(in the rows, 128 means zero)
Each path below is one point turned by a fixed rotation once a step. After each direction that follows a path, write how fast that rotation turns it, in degrees each step (0 if it stays still).
Each turn is a multiple of 5 degrees from 10 to 175, or 0.
Each row of a path follows its step; steps can be skipped.
Rotation 1:
step 0: [134 122 126 123 121 128 126 119 127 128 130 146 131 122 122 125 133 137
 128 125 123 124 120 138 132 127 138 121 141 131 129 132 119 127 129 128
 142 122 118 122 121 133 119 121 128 131 118 128]
step 2: [131 128 118 127 130 133 131 123 120 140 134 129 136 130 127 131 122 134
 134 124 137 122 135 127 133 144 121 132 118 126 127 128 121 131 140 118
 120 126 123 122 132 121 133 131 118 143 131 121]
step 12: [132 124 115 121 122 129 124 121 124 121 119 127 139 125 127 107 117 126
 123 134 122 131 134 121 133 124 123 113 132 131 121 124 129 122 121 122
 122 126 132 132 123 128 127 126 126 123 121 123]
step 14: [119 134 123 127 122 123 130 134 143 126 133 124 129 125 137 134 116 138
 122 130 137 122 122 131 116 119 119 131 117 120 125 126 135 134 128 120
 121 138 130 123 134 137 127 129 130 134 126 123]
step 15: [141 137 141 123 129 122 124 137 129 131 130 131 129 129 135 126 131 128
 130 137 132 135 136 120 133 121 132 135 127 124 140 116 137 127 124 117
 130 119 127 125 131 113 127 130 128 127 136 138]
step 17: [116 129 133 122 132 140 140 136 131 131 121 119 129 127 120 132 134 124
 121 135 123 129 121 114 128 117 128 125 137 141 125 120 119 132 138 130
 131 127 126 128 120 131 139 124 130 122 125 127]
step 20: [132 128 123 120 139 131 110 138 122 126 120 125 126 125 122 130 125 118
 128 121 130 138 133 130 132 121 127 126 134 119 139 134 127 118 122 139
 128 135 138 128 127 128 130 140 135 130 130 124]
[127 131 128 127 128 128 127 130 130 127 129 126 130 130 131 125 129 131
 132 128 131 128 126 127 128 132 127 128 126 132 127 130 126 126 129 129
 126 128 130 129 131 132 128 130 128 125 128 126] : 70
[128 127 129 124 126 128 129 129 131 129 128 126 128 125 128 126 131 127
 128 127 126 125 128 131 123 128 128 129 128 128 129 128 130 127 127 127
 129 125 125 125 130 128 124 128 129 127 130 127] : 100
Rotation 2:
step 5: [118 133 120 117 124 116 119 127 132 122 127 125 119 131 139 129 129 130
 130 128 130 126 139 132 123 129 133 125 131 140 122 129 123 130 133 139
 136 134 130 141 137 126 127 117 135 132 133 125]
step 6: [126 123 126 129 119 117 130 123 125 139 134 135 117 127 124 129 122 132
 129 129 117 121 148 117 127 126 132 122 123 122 125 128 122 119 126 131
 125 126 127 129 130 122 117 122 132 125 130 137]
step 9: [131 124 130 131 122 120 125 129 112 118 132 132 133 123 121 134 122 125
 131 130 127 128 136 110 130 124 136 129 119 139 137 128 125 130 122 123
 136 129 125 126 124 122 126 124 130 139 138 131]
step 17: [129 113 131 132 119 126 129 122 123 121 127 130 136 124 136 128 122 135
 118 130 124 121 134 125 140 124 125 138 125 127 128 122 121 134 128 124
 127 127 125 126 132 132 117 114 125 137 129 141]
step 20: [132 126 130 127 131 131 113 124 130 129 129 127 134 112 137 128 134 128
 123 116 120 135 137 120 132 128 129 138 127 130 130 128 134 134 128 131
 138 136 128 132 130 117 130 114 120 134 133 128]
step 21: [127 143 127 121 130 125 124 123 125 130 127 122 122 125 131 127 122 123
 124 119 121 123 133 143 126 130 138 127 129 132 131 127 121 134 124 145
 131 131 125 135 131 127 121 116 141 130 134 135]
step 25: [135 122 130 131 126 126 125 133 120 125 133 125 131 123 119 140 125 129
 136 128 121 121 136 116 132 124 134 131 119 124 128 133 129 121 124 124
 121 124 127 128 141 115 121 113 133 133 132 129]
[125 126 125 131 130 132 130 127 127 128 127 129 129 127 127 129 127 127
 123 130 130 128 125 130 130 125 127 127 129 128 128 127 129 127 131 128
 129 128 129 125 124 129 129 126 129 131 126 127] : 20
[129 127 129 128 129 132 128 124 128 129 126 128 123 129 130 126 128 126
 128 125 127 131 132 128 126 130 129 126 129 128 128 127 127 126 131 130
 130 127 129 132 126 127 129 127 129 126 126 127] : 45
[127 127 127 127 126 125 130 130 132 130 130 132 125 129 128 126 127 129
 126 130 130 130 127 126 126 129 131 126 131 129 127 129 127 130 128 126
 130 125 130 128 126 126 126 129 126 129 129 129] : 85
[126 129 127 126 125 127 131 128 128 131 128 126 125 129 128 129 126 126
 128 129 128 125 126 132 128 127 129 130 128 130 126 126 130 126 126 133
 131 127 129 127 130 130 132 129 127 127 128 126] : 135
[131 130 130 127 130 130 127 132 129 129 125 127 129 125 125 132 127 125
 127 125 130 126 126 124 128 130 131 129 130 129 130 128 128 127 128 127
 131 128 130 128 129 126 129 127 127 128 128 126] : 65
